In the data rows, 128 means zero.
Here are some rows, each followed by its group. Rows of different groups can look alike.
[ 98 156 130 114 121 136 141 115 142 153 101 168 122 157 159 104  66 103 125 146 107 160 147 115 100  80 173  98  71 115 122 114 124 127 141 131 168 114  68 142 143 115 107  61 134 103 124 177] R
[ 95 159 134 125 120 138 132 116 152 148 102 165 124 145 159 117  66  98 127 144 117 163 145 106  98  72 166 114  92 113 141 111 129 123 139 126 166 101  81 139 142 114 114  70 127 102 122 170] R
[129 143 146 138 119 117 133 138 143 134 141 141 122 118 146 144 122 144  86  91 140 131  96  65 152 126 110 147  99 120 125 126 179 141  92 166 112  96 113 136 121 121 177 126 119 132 132  96] B
[166 192 142 146 130 144 127 127 153 111  97 191 145  61  73 126 141  78  83 183  52  85 124 152 109 147  83  93 155 155 162 107  85 143  97 167 188 177 179 118 187 150 114 107  46 166  65 126] U
[138 104 110 132 124 142 112 119 112 117 123 110 136 128 101 130 140 131 141 164 123 134 159 182 106 139 150 113 149 141 131 146  77 120 138 105 135 163 146 115 139 135  83 140 134 129 112 152] Y
[ 92 114 133 112 130 138 130 128 112 137 140 118 125 155 126 116 109 130 145 106 150 171 153 128 117 116 150 135 141 115 113 138 120 123 148 102 114  95 112 158 104 123 118 141 154 107 158 150] W
[132 106 113 128 127 144 120 121 114 119 127 111 126 126  96 119 143 125 140 160 119 134 151 183 105 136 140 112 151 142 140 144  76 120 142 107 135 163 147 133 138 134  86 140 132 126 109 150] Y
[115 138 150 123 126 126 128 139 134 136 141 129 121 129 141 141 129 140  96  94 151 142 115  77 145 127 114 138 123 121 117 131 169 135 103 150 107  85 123 131 102 129 174 139 128 129 140 109] B
[174 160 130 129 123 130 118 127 138 110 117 160 138  70  85 129 159 112 103 169  83  86 110 148 129 162  80 120 148 151 148 124 102 138  93 168 157 162 172 124 172 131 121 126  75 160  81 107] U
[120 138 122 108 132 122 139 119 143 138 114 138 125 153 177 128 100 113 158 145 131 122 149 123 121 104 152 111  98 121 127 105 141 122 155 111 149 131 104 137 130 120 114  93 134 116 135 149] T
[ 87  95 131 117 145 131 126 128 123 137 141  98 124 168 207 150 111 118 202 114 192 155 151 116 119  89 158 119 122 107 114 111 156 107 187  65 114 120 123 125  75 121 137 147 175 104 169 156] M
[102 137 155 130 131 124 131 147 133 138 144 132 121 129 141 134 120 138 112  64 156 144 109  71 147 126 117 145 130 117 114 128 176 135 110 140  97  68 122 114  92 127 182 150 134 127 158 104] B
[197  92  87 146  90 106 113 120 111 108 137  95 121 113  76 123 176 193  94 162 103  94 115 164 156 178  93 145 124 149 130 174 104 142  72 181 112 170 123 121 183 139 106 123 123 145  81  91] O
[137 111 141 100 157 107 135 149 113 122 173 101 133 126 144 130 167 144 127  84 142  78  84 123 173 163 114 158 177 121 119 124 162 129 151 114  81 134 157 109  87 139 169 182 138 141 173  80] A
[150 155 142 141 127 143 116 129 139 114 110 156 140  86  90 122 145 108  96 148  94 114 128 144 114 152  87 106 175 149 148 130  93 137  97 153 151 146 170 127 160 139 114 138  84 153  84 122] U
[139 112 118 132 130 135 117 121 115 117 126 123 129 132 108 123 144 122 149 160 118 125 146 173 114 139 134 114 154 134 140 131  89 124 141 110 137 159 147 118 139 131  97 135 128 133 116 143] Y
[107 132 147 141 127 123 129 144 132 132 156 119 115 127 141 142 128 146 120  70 157 137 117  72 150 128 114 147 145 114 108 133 174 134 107 146  98  72 120 123  98 138 169 149 137 128 152 104] B
[195 112  94 151  91 103 115 120 120 117 126 107 118 104 100 125 163 188 104 152 102  89 107 142 155 169  91 154 106 138 129 166 122 143  69 185 117 151 114 114 183 132 119 113 123 145  89  87] O
[104 138 154 152 126 122 131 144 136 139 148 131 111 122 135 133 122 142  91  70 152 144 103  60 149 123 108 150 138 118 115 131 182 139 101 154  98  69 117 147  92 125 189 145 132 126 153  99] B
[175 162 129 164 125 134 115 128 142 106 107 157 139  60  80 133 153 106  90 175  82  87 115 151 124 160  82 114 156 156 159 123  98 138  95 165 163 180 176 119 179 138 124 123  72 164  76 112] U
[197 101  89 138  89 109 117 122 116 111 132 102 118 108  80 127 172 189  82 157 101  85 106 153 155 179  97 149 120 145 137 172 109 142  65 189 116 161 118  90 180 141 110 119 119 147  80  89] O
[ 83  96 133 150 151 136 129 129 128 137 143  90 129 156 194 163 120 114 208 116 201 166 160 115 113  89 165 116 115 113 119 108 156 104 185  53 115 122 137 151  68 121 143 155 168 106 165 158] M
[131 108 116  95 135 115 140 123 125 129 136 113 129 154 165 131 122 136 161 130 143 108 137 138 137 119 151 126  83 117 124 118 142 119 164  96 124 146 108 134 117 125 110 117 153 118 147 132] T
[ 80 120 142 130 142 141 132 128 109 140 126 123 121 158 138 112 103 118 145  92 148 182 134 126 113 104 173 124 137 118 110 134 122 119 156  95 112  82 111 147  83 106 123 143 161 103 166 157] W
[115 129 121 120 126 125 134 119 137 139 116 128 123 139 185 136 105 123 163 134 144 139 144 111 120  98 142 128  94 119 129 113 148 122 146 113 141 130 102 131 127 121 127  99 144 116 131 148] T
[129 113 147 112 157 110 133 150 114 122 164 103 138 131 135 134 162 142 131  74 152  97  85 116 173 157 109 154 168 120 113 121 169 126 151 110  77 117 156 122  85 137 179 190 137 140 180  81] A
[138 120 117 125 138 141 123 121 117 118 112 122 134 122 106 121 140 107 153 167 110 120 146 191 109 137 137 113 151 139 138 127  77 113 155 105 146 178 155 136 142 126  84 133 122 133 115 150] Y
[ 86 164 140 148 127 143 141 120 146 152  98 169 120 145 153 114  62  93 113 130 120 183 145  96  96  73 182 116  84 113 131 107 133 127 140 124 165  92  85 143 133 115 121  80 128 110 133 175] R
[145 107 133  82 152 105 135 144 112 118 173 102 135 140 129 130 164 149 137  95 140  84  77 130 173 167 102 153 142 122 110 120 157 125 151 111  82 127 151  93 104 135 163 177 139 137 167  78] A
[114 138 146 133 124 125 127 138 137 133 146 133 119 125 144 141 126 141  96  81 154 154 107  70 143 129 110 133 124 120 119 127 173 138 100 145 107  80 123 139 108 121 174 139 127 128 142 106] B
[117 125 120 106 134 118 143 120 137 139 119 121 131 159 175 126 108 123 172 139 138 134 130 128 125  98 151 133  89 114 124 113 141 118 160 110 135 134  97 157 116 126 120 104 147 112 144 144] T
[ 94 130 121 111 120 131 138 117 130 150 119 135 123 166 165 112  81 122 152 122 132 169 157 120 109  77 172 121  78 114 122 124 130 122 150 115 142 105  73 129 121 122 109  87 155  98 145 166] R
[100 139 126  96 121 139 139 114 129 144 103 153 121 151 144 108  74 110 129 138 111 165 153 128  99  81 183 108  75 120 121 122 114 124 141 124 160 122  78 140 142 109 100  77 136 102 124 172] R
[132 129 143 116 128 109 138 142 131 133 149 118 127 119 142 141 140 152 110  90 148 106 103  75 164 136  98 152 117 123 117 127 183 140 107 151  98  90 122 124 107 127 183 139 127 133 148  90] B
[144 106 133 108 145 106 128 147 109 122 161 104 136 139 122 120 165 157 131  93 134  89  89 127 175 171 102 151 166 122 114 130 156 134 137 128  81 124 146 124  99 145 157 174 137 139 165  76] A
[145 119 104 106 126 107 135 118 136 134 127 111 125 150 169 138 124 140 153 148 136 103 129 129 144 120 136 125  64 117 121 115 153 124 155 111 131 154  99 137 138 137 121  97 149 118 138 123] T
[112 149 156 123 132 117 137 145 135 141 152 136 122 132 132 133 128 137 103  62 153 129  93  59 157 130 113 148 118 117 113 120 191 139 108 149 100  68 121 105  95 132 197 141 121 129 153  93] B
[154 107 127  97 147  99 142 144 116 118 159 105 133 132 131 130 168 157 128 102 134  80  85 128 180 167  99 155 137 124 112 127 162 131 139 128  84 129 142 130 101 134 160 167 135 142 166  72] A
[196 103  90 151  88 105 110 122 124 110 145  98 114 110 100 135 174 190  77 145 108  84 113 137 161 178  85 164 106 148 133 168 127 144  64 187 112 150 119 108 177 129 125 118 123 146  86  85] O
[173 183 138 150 127 146 118 124 151 107  91 190 142  59  64 122 148  80  65 183  55  78 106 164 108 155  87  95 161 160 165 115  72 138  93 170 187 194 187 104 193 136 101 114  53 166  60 122] U
[146 112 102  94 132 107 139 120 133 131 124 105 132 156 163 128 124 134 167 151 130  80 137 151 142 119 144 132  75 118 122 113 140 118 171 100 134 160 101 149 139 130 110 100 150 115 142 133] T
[114 126 164  98 164 118 133 156 115 126 172 115 135 131 135 139 160 128 130  63 160  94  89 100 165 156 107 152 180 119 118 111 171 126 153 104  79  96 169 111  69 123 191 198 132 140 183  84] A
[115 139 151 120 132 119 131 145 139 137 146 133 125 126 139 136 132 135 114  78 153 117 100  64 155 134 101 139 127 119 117 118 187 139 106 147 101  69 128 118 101 130 189 148 126 132 152  93] B
[103 136 151 153 134 124 133 142 128 138 140 126 126 135 131 131 124 135 117  77 150 140 111  78 146 125 117 156 140 120 122 128 168 131 117 137  98  80 123 108  94 134 172 147 134 123 158 105] B
[117 110 112  90 125 128 137 121 109 138 125 116 120 168 132 103 108 140 149 130 120 142 139 160 120 116 155 126 116 120 115 142 106 121 150 112 122 128  92 142 125 124 101 115 154 108 142 149] W
[111 124 133 129 141 152 118 124 117 116 116 130 134 110 107 136 136  98 145 152 128 145 155 161  94 129 139 105 171 141 140 128  84 118 144 100 143 144 167 158 124 129  93 151 114 129 118 155] Y
[142 107 137 114 150 108 135 146 113 121 172 103 134 134 119 126 167 152 143  94 136  78  89 135 171 171 107 153 165 120 114 131 150 132 146 115  82 133 151 103  97 130 156 176 139 138 170  80] A
[143 106 112 106 131 133 116 120 116 118 125 108 131 124 104 129 148 123 146 164 122 113 142 181 115 142 134 120 151 139 126 133  87 117 146 101 134 171 155 122 139 121  94 148 128 136 117 140] Y
[132 120 142 113 145 113 137 145 120 124 154 114 134 129 119 130 153 139 125  84 137 102  90 118 162 156 114 150 146 124 121 123 157 135 137 120  93 112 148 129 100 121 164 166 132 138 156  85] A
[112 123 131 115 146 123 132 126 130 135 134 118 126 158 183 139 112 120 167 119 158 136 133 111 133 103 146 118 110 114 123 106 159 117 169  89 124 119 121 140 100 134 142 127 153 116 159 138] T
[ 91  95 127 123 144 131 127 127 125 140 144  91 123 165 188 158 121 123 197 119 196 149 176 109 116  87 151 112 112 109 121 112 158 106 175  61 115 118 129 134  81 122 138 149 171 107 160 154] M
[155 104 126 102 143 104 140 143 108 117 165  99 134 138 110 118 172 157 127 104 126  76  94 141 176 174 109 161 143 129 120 133 147 129 141 126  85 142 144 109 108 129 145 167 137 139 160  78] A
[119 138 148 124 132 115 136 144 138 134 147 127 117 123 134 141 130 139  97  85 154 122  97  67 158 140  97 140 134 118 118 119 183 138 110 149 102  88 129 117 102 133 184 149 126 130 149  94] B
[124 124 126 141 138 150 114 121 116 118 112 134 133 119 100 129 134  98 145 153 119 143 144 174  96 124 130 104 149 143 149 128  77 117 143 103 150 162 165 120 132 129  92 143 121 133 114 154] Y
[143 109 109 112 128 132 124 120 108 115 111 117 128 133 110 122 145 126 153 164 112 120 141 184 114 143 129 120 139 135 127 135  83 121 148 106 137 165 145 131 143 136  82 133 132 133 115 141] Y
[115 136 154 137 136 118 133 145 134 132 151 126 130 129 140 141 131 134 112  77 154 122 106  73 154 138 101 134 143 118 115 117 179 133 118 140 100  92 134 142 103 131 181 152 133 133 149  97] B
[123 109 124 137 141 140 119 129 115 119 123 113 140 137  99 126 138 112 146 139 126 136 145 169 108 135 147 114 164 133 138 131  91 115 156  96 131 140 156 130 118 125  98 154 131 128 135 146] Y
[ 94 110 126 119 120 139 126 122 113 136 120 117 119 160 128 112 105 134 142 115 140 172 142 136 111 105 170 129 103 122 118 144 112 123 137 111 121 106  99 124 115 108 111 123 153 105 138 160] W
[125 122 152  99 158 113 135 152 116 125 168 112 134 138 143 132 161 136 142  81 149  97  91 114 167 161 107 157 169 121 115 115 165 123 150 112  83 115 162 114  84 141 179 187 132 140 173  80] A
[ 87  84 127 126 143 129 125 126 126 139 141  86 124 160 196 158 124 128 204 115 201 157 147 112 122  93 161 125 121 107 115 112 162 107 178  64 107 112 127 142  72 114 138 151 173 105 164 149] M
[132 113 112 151 128 145 122 122 114 120 123 115 123 120 117 129 142 120 147 157 126 131 150 176 104 135 138 108 152 141 137 136  84 121 138 109 138 157 149 137 131 130  92 141 131 128 108 149] Y
[ 86 101 130 128 122 141 129 124 106 138 135 116 118 165 118 111 104 142 133 103 148 187 143 133 111 108 173 142 120 111 119 153 112 122 140 109 110  96  96 157 101 103 109 133 165  98 156 157] W
[ 93 115 130 117 145 128 134 128 122 142 131 113 125 155 177 133 106 119 167 112 160 146 140 113 126  93 145 118 125 115 121 113 151 117 169  89 120 108 111 126  93 122 138 130 158 109 162 144] T
[140 103 113 118 134 136 125 123 116 114 125 110 143 121 113 126 147 124 163 157 126 115 153 179 115 140 132 119 155 142 137 132  87 118 149 102 133 163 157 115 131 120  96 148 133 130 120 141] Y
[118 113 127 124 144 144 116 127 110 118 130 109 128 133 117 136 146 112 172 148 138 124 147 170 108 133 135 122 167 137 133 129  90 117 158  89 128 149 168 113 117 130 103 161 134 131 127 141] Y
[121 109 127 142 141 143 121 128 118 119 126 115 135 131 114 133 142 110 149 135 141 151 142 154 109 134 127 107 161 131 135 127  98 116 148  95 127 144 168 145 109 126 120 161 130 132 129 144] Y
[128 115 151 111 158 111 138 151 117 122 165 106 139 136 136 139 168 139 143  80 151  89  88 111 172 154  98 148 160 116 114 118 171 128 148 114  77 115 159 125  80 135 183 188 134 141 177  77] A
[115 130 141 121 124 121 130 138 136 138 150 125 121 127 149 139 128 148 108  82 151 144 119  70 150 129 117 150 119 120 113 133 173 136 102 148 100  69 116 128 108 120 175 143 131 125 142 103] B
[106 128 116 120 116 127 134 117 134 151 118 130 121 160 150 116  85 132 142 129 137 153 149 120 114  89 175 122  61 112 112 129 133 120 140 115 141 103  74 146 130 119 103  86 156 101 133 161] R
[ 73  95 132 130 133 143 122 124 131 143 131  96 119 165 192 162 108 119 178 114 209 179 174  99 102  79 150 108 125 112 125 115 154 107 166  67 117  97 126 152  76 119 134 148 173  99 154 167] M
[123 116 128 120 143 146 124 126 116 114 120 122 140 116 104 135 147 105 161 142 130 130 159 174 105 131 143 111 177 140 141 126  85 117 155  94 137 165 171 172 121 128  98 157 128 132 126 146] Y
[ 93 156 131 135 117 137 145 118 138 152 107 158 117 143 157 120  71 109 135 123 127 169 142 101 103  76 167 110  82 114 129 115 138 127 133 127 156 100  78 149 136 130 120  77 133 101 132 168] R
[ 95 134 125 106 124 139 137 118 127 145 118 140 124 155 148 110  79 114 144 126 129 177 154 127 102  77 172 117  97 116 115 129 118 123 146 113 146 108  82 147 127 124 105  92 143 104 134 175] R
[153 105  98 111 127 103 136 119 131 132 123 109 133 154 189 131 123 144 159 160 133 100 128 143 145 121 141 127  73 119 115 115 147 116 156 113 134 165  95 129 139 127 108  92 150 117 132 129] T
[122 121 120 104 142 120 137 123 128 141 135 116 126 154 156 124 114 121 166 136 138 121 136 139 129 111 150 129 107 117 128 110 139 119 172  95 131 140 113 112 116 129 125 116 147 113 156 140] T
[144 117 139 121 147 108 134 147 121 123 168 109 140 136 134 133 166 148 120  95 138  82  92 120 172 169  96 153 154 122 117 122 163 131 142 122  87 125 151 121 100 141 163 172 132 141 163  79] A
[129  98 107 141 124 142 113 122 109 118 122 106 133 141  97 128 145 130 152 156 130 134 154 180 107 136 140 123 136 141 129 144  80 121 141 101 128 169 146 127 128 125  95 146 139 126 118 150] Y
[ 81 113 144 137 138 143 129 133 115 141 138 116 130 161 135 118 109 124 156  96 154 181 131 126 113 102 180 134 140 116 117 136 124 121 152  95 110  87 119 112  92 117 125 149 154 108 162 154] W
[145 111 128 103 142 105 133 141 114 122 155 104 132 142 131 115 163 156 128  95 131  92  92 132 168 168 120 163 131 132 116 135 148 132 136 128  87 124 135 112 110 134 158 160 139 134 161  85] A
[145 108 109 115 136 137 117 121 113 114 126 113 137 127 107 128 152 122 156 167 121 115 146 191 113 138 128 119 150 140 133 134  83 118 153  98 135 178 157 129 137 130  87 146 128 133 116 140] Y
[132 137 143 152 126 113 134 139 138 130 143 128 126 118 148 145 135 145  97  97 143 120 100  74 159 135 101 155 121 123 121 128 180 139 106 154 106  94 122 126 115 139 175 135 124 133 142  93] B
[ 82 232 159 132 132 159 145 115 177 159  58 237 127 113 155 110  35  39 104 151  76 160 141  88  71  53 160  80  79 122 147  78 120 131 131 148 220 101  89 167 164 121 115  33  75 114 104 197] R
[134 137 138 129 124 113 133 141 138 128 139 128 128 123 152 143 138 142 115 100 144 112 104  79 160 143 104 146 124 117 117 122 180 134 108 151 105 106 124 134 108 126 176 139 125 134 144  90] B
Which 2 groups are nearest to each row below, nearest first, going by the distance to the centre of the group?
[158 147 132 168 125 134 116 131 134 113 114 148 141  79  79 136 160 116  96 148  98 100 113 146 128 161  88 119 165 146 155 127 106 134 100 156 146 150 175 120 155 142 131 140  86 157  92 109] ~ U Y
[164 157 136 142 129 134 116 128 138 111 112 151 132  74  78 136 155 107  99 157  94  99 112 141 124 157  81 120 171 146 155 125 104 140 100 160 152 162 178 108 162 139 126 138  80 161  88 111] ~ U Y
[174 108  92 157  89 121 112 119 128 120 132 105 114  93  90 127 155 176  95 153 109 123 120 139 137 165 101 142 122 145 133 168 109 141  66 180 123 149 123 132 174 137 115 118 125 138  81 109] ~ O U
Which 3 groups are nearest to each row below, nearest first, going by the average distance to the group's rows?
[159 119 112 170  91 127 114 126 133 120 129 120 115  94  95 135 146 166  81 130 124 126 126 118 135 151  94 146 144 143 132 161 121 141  61 181 121 126 129 129 155 127 131 127 118 138  89 108] ~ O B U
[170 113 115 172  99 117 110 129 128 118 132 120 124  99 116 137 164 170  84 141 121 116 120 126 146 167  92 146 138 142 128 157 128 143  72 174 115 140 133 120 154 135 139 131 120 144  95  91] ~ O B U
[194  99  86 124  97 107 117 121 124 112 134 100 120 111  89 125 171 184 101 157  96  89 110 164 154 170 106 155 120 143 121 164 107 141  84 172 119 175 118  91 179 136 101 115 131 146  87  93] ~ O Y U
[179 107 103 139 101 110 119 126 131 116 139 112 118 109  92 123 159 177  80 142 109 113 112 143 153 170  90 151 126 139 134 160 120 138  80 172 114 149 125  99 159 140 115 126 119 145  98  96] ~ O U Y
[192 103 100 146  93 110 114 126 124 112 137 109 126 100  93 132 163 183  89 155 111  92 118 141 155 175  96 153 113 141 124 165 124 140  72 181 115 160 123 105 170 135 125 121 124 150  88  88] ~ O U Y
[178 116 107 147  96 116 117 126 128 114 138 113 125  95  87 134 163 169  97 141 110 102 116 129 149 169  90 149 115 146 132 158 126 142  71 173 119 138 130 115 161 125 130 125 117 149  88  93] ~ O U B
Which 2 groups are nearest to each row below, nearest first, going by the average distance to the group's rows?
[141 109 112 121 135 133 123 120 114 117 121 114 142 135 106 116 143 120 148 159 111 118 147 191 111 139 145 120 148 137 127 134  80 117 154 103 137 175 148 119 136 141  77 135 135 130 118 146] ~ Y T
[118 131 122 110 133 123 137 121 141 141 116 129 129 139 173 134 104 114 150 139 133 123 138 123 122 101 151 122  93 122 120 108 145 122 159 106 145 133 104 134 129 129 128 101 141 118 136 147] ~ T R
Which 3 groups are nearest to each row below, nearest first, going by the distance to the centre of the group?
[102 123 113 104 116 134 132 115 131 145 123 125 121 163 147 111  92 132 149 130 133 170 155 127 111  95 174 132  84 118 120 133 123 122 139 118 138 119  77 158 125 125 101  91 155 101 136 167] ~ R W T
[ 89 114 132 128 138 141 135 127 108 137 135 112 125 163 131 118 110 127 150  98 148 176 143 138 115 105 164 121 149 122 110 137 116 120 156  97 113 111 115 142  99 118 124 143 155 106 157 155] ~ W T M
[180 107 102 132  96 112 116 126 132 111 135 111 120 106  94 132 163 178  91 143 115 104 108 133 154 171  84 155 123 140 133 161 129 142  70 179 112 141 126 100 158 136 119 128 123 146  91  89] ~ O U B
[163 119 115 144 105 118 112 130 131 116 135 112 123 102 103 140 163 162 105 136 124 123 110 122 144 168  84 148 144 140 126 155 129 142  75 166 114 144 139 128 151 139 134 136 118 148 102  93] ~ O B A
[105 119 124 106 137 128 140 123 133 137 125 120 127 156 176 135 110 119 178 135 152 135 157 125 121  97 154 120 100 120 119 111 141 117 165  92 132 121 112 130 106 128 127 114 153 112 149 156] ~ T W M
[161 138 127 145 123 136 123 132 129 111 123 137 132  85  84 132 160 122 102 146  97 117 111 151 130 163  90 124 159 144 151 134  98 134  98 152 138 160 171 106 156 150 126 143  92 155  89 110] ~ U Y O
[125 114 120 112 138 113 138 124 132 137 127 115 130 167 169 126 115 126 166 135 140 108 137 132 136 111 154 130  73 117 123 107 149 118 170  98 130 140 102 122 123 125 119 106 149 117 154 136] ~ T W M
[129 209 167 173 139 169 108 129 152 114  95 209 147  44  78 141 128  45  74 165  74 126 132 122  80 129  88  78 197 157 171  98  82 140  89 164 199 159 203 110 163 144 137 125  34 166  65 145] ~ U Y R
[185 106 103 125  96 112 113 126 120 112 134 105 118  97  92 131 169 184  84 141 104 106 120 152 152 172  96 153 115 144 128 169 110 143  72 182 114 150 127 129 173 128 112 123 124 143  92  93] ~ O U Y
[135 119 113  95 138 110 137 122 135 135 130 115 131 161 159 129 115 129 154 144 135 100 130 136 139 118 144 131  80 113 123 112 147 116 169 100 131 139  99 140 127 115 117 101 154 115 146 134] ~ T W R
Which 3 groups are nearest to each row below, nearest first, going by the distance to the group's nearest row?
[189 105  97 132  97 107 120 123 123 110 136 106 122 118 100 128 172 178 102 151 111  94 111 149 153 177  93 148 127 145 131 161 119 141  79 169 114 164 126 103 172 135 113 125 121 146  91  87] ~ O U A
[106 139 153 155 130 123 132 145 128 138 146 128 116 136 146 137 123 143 106  64 156 145 107  69 149 129 123 157 136 117 115 130 176 138 107 146  96  68 121 106  96 130 179 149 132 125 158 101] ~ B A W
[169 150 126 150 122 132 117 127 135 111 116 146 143  69  83 142 160 121  95 162  93 105 121 147 128 161  90 112 152 149 150 128 103 138  91 162 151 164 169 124 172 139 124 128  80 158  79 109] ~ U O Y
Which 2 groups are nearest to each row below, nearest first, going by the distance to the group's nearest row?
[151 114 120 155  98 132 112 128 126 119 133 119 109  95 101 132 144 161  92 122 129 144 127 116 133 153 103 140 140 142 125 162 123 141  68 172 118 122 133 136 147 135 135 135 114 138  89 110] ~ O U
[107 105 122  98 125 128 137 123 111 133 125 118 123 163 134 107 104 141 144 118 129 150 134 148 121 112 168 131 108 120 115 145 113 122 147 111 118 112  92 131 123 113  96 117 155 105 144 148] ~ W R
